One turn or mirror swaps these rows in pairs. Which row does each one swap with?
desu: [  5   9   0 -10  -3  -9 -18   1  -2  -4  23  -5 -11 -12  -4  -6   1]
tilav: [ -6  -8 -15  -3   3  -6  -7 -14  17   4  14  -4   3   6  -2  -3   3]
raf: [14 -2 15 -3  7 -9 -9 10  0 -2 16 -9 -8  2 -4 -1  6]
tifi: [ -2   1   9 -11  -5 -13  -5 -11   3  -8  22   2 -10  -8   9  -7   9]
Nam: [  3   4  16  -8   4 -12   5 -19  17   2   3 -10   2   2 -14  -3   1]
noka: [  4   9   1  -9  13 -11 -14  -7   2  -5   2 -17 -11   9 -10 -10   7]
sisat: [ -7  -3  -7  -5   0 -10  -1 -17  21   6   8  -9   9   3  -5  -1   0]
mil: [-10   2  -6  -5   1 -10  -4 -18  18   8   8 -10   8   5  -8  -4  -1]
lek: [ -7   7   4 -15  -1 -20  -9  -9   2  -6  22  -7  -6  -1   6  -9  11]
kivip: [  9   4  12  -7   5 -13 -16  11   0  -3  17 -11  -9  -4  -5  -2   5]
peb: [  5   5  21  -5  -1   0   7 -18  10  -4  12  -1 -11   0  -7  -5   3]
Zevaz: [ 10  -8  -4  -8  -5  -3   0 -10  10  12  16   0   6  -5 -11   1  -8]
Bov: [ -5   5   4 -12  -4 -19  -4 -12   6  -7  26  -3  -6   0  10  -6   9]
vabi: [  6  -1   1   3   6   6 -12 -10   3  -2   2 -13 -14   9 -11  -9   5]
Subik: [ -9  -1  -7  -8  -1 -10  -4 -18  16   5   7  -8  12   3  -8   2   3]
vit: [ -5  12   2 -15   0 -21  -9 -11  -2  -3  14 -11  -4   6   4  -8   5]
vatib: [  0  15  -3 -12   6 -14 -13 -10  -3   0   7 -15  -9  10  -5  -7   8]
meki: [  5   6  18  -9  -2   4   4 -17   8  -5  13   0 -16  -1  -4  -8   2]
Zib: [ -3   6   9  -4  -3 -14   1 -19  17   9   6 -10   7   3 -13  -4   1]
Tor: [ -4  13   1 -16   0 -18 -10  -9  -2  -4  19 -11  -1   7   0 -11  10]
fel: [  7  -3   1   3   8   6 -13  -8   4  -4   4 -10 -13  10 -10  -9   6]
segi: [  9  -8   0  -8 -11  -3   2 -12   7   6  17  -2   8  -5  -8  -3  -8]
somo: [ -2   5  16  -3  10  -1  -4  -5  13  -8  16   0 -16  -9  -5   3   9]
zuboz: [  4   9   1 -13  -6  -6 -21   2   2  -4  18  -4  -8 -13  -3  -2   2]
Sim: [ -3  12  -1 -16   1 -20  -9  -9   1  -7  18 -12  -7   5   6 -11   9]
varud: [  7  -8   1   5   2   7 -13 -11   4  -2   3 -10 -11   6  -8 -11   2]
kam: [ -2   0  18  -4   2  -5  -1 -11   9  -9  20   1 -11  -8   4  -2  11]
Pabo: [  3   9  -7 -11  -3  -2 -18  -2  -2  -8  21  -6 -10 -11  -4  -6   0]
Mene: [ 13 -15   4  -1  11   0   0  -2   4   4  12  -5  -6  13  -7  -7   6]
lebap: [ -8  -9 -12  -8   2  -7  -4 -15  16   8  10  -7   8   3  -5  -1   4]
Pipop: [ 11  -6  -3 -12  -7  -2  -2  -5  10  13  17   1   6  -2 -10  -4  -7]
Zopa: [  3 -14  -7   0  12   5  -5  -8   7   4  14  -3  -6   9  -4  -9   8]
Vaz: [ 11  -2  -1 -14   3  -6   0  -1  15  10  14   0   7  -2 -17   2  -6]
lus: [  8  -3   2 -12   9  -2   4  -2  17  13  13  -2   1  -1 -15   6  -4]
maro: [ -2 -13 -14  -3   4   0  -7 -12  14   7  14   1  -1   2  -4  -9   2]
kav: [  9   8   6 -12   2 -15 -19   8   2  -5  17  -6  -4  -7  -7  -1   2]
kuno: [  7  -1   7  -8   8  -4   4   0  18   9  10  -3   0  -3 -17   8   2]
paru: [  5   7  20  -5  -2   1   6 -18   9  -3  10  -5 -12   1  -7  -5   4]
puna: [ 11   4  10  -8   7 -13 -11  12   1  -2  15 -10  -9   1  -8  -2   9]
nilur: [  5   0   7  -6  14   2   2   2  18   7  14  -1  -6  -3 -14   7   1]

lebap pairs with lek
varud pairs with meki
nilur pairs with raf
vatib pairs with Zib
Pabo pairs with segi

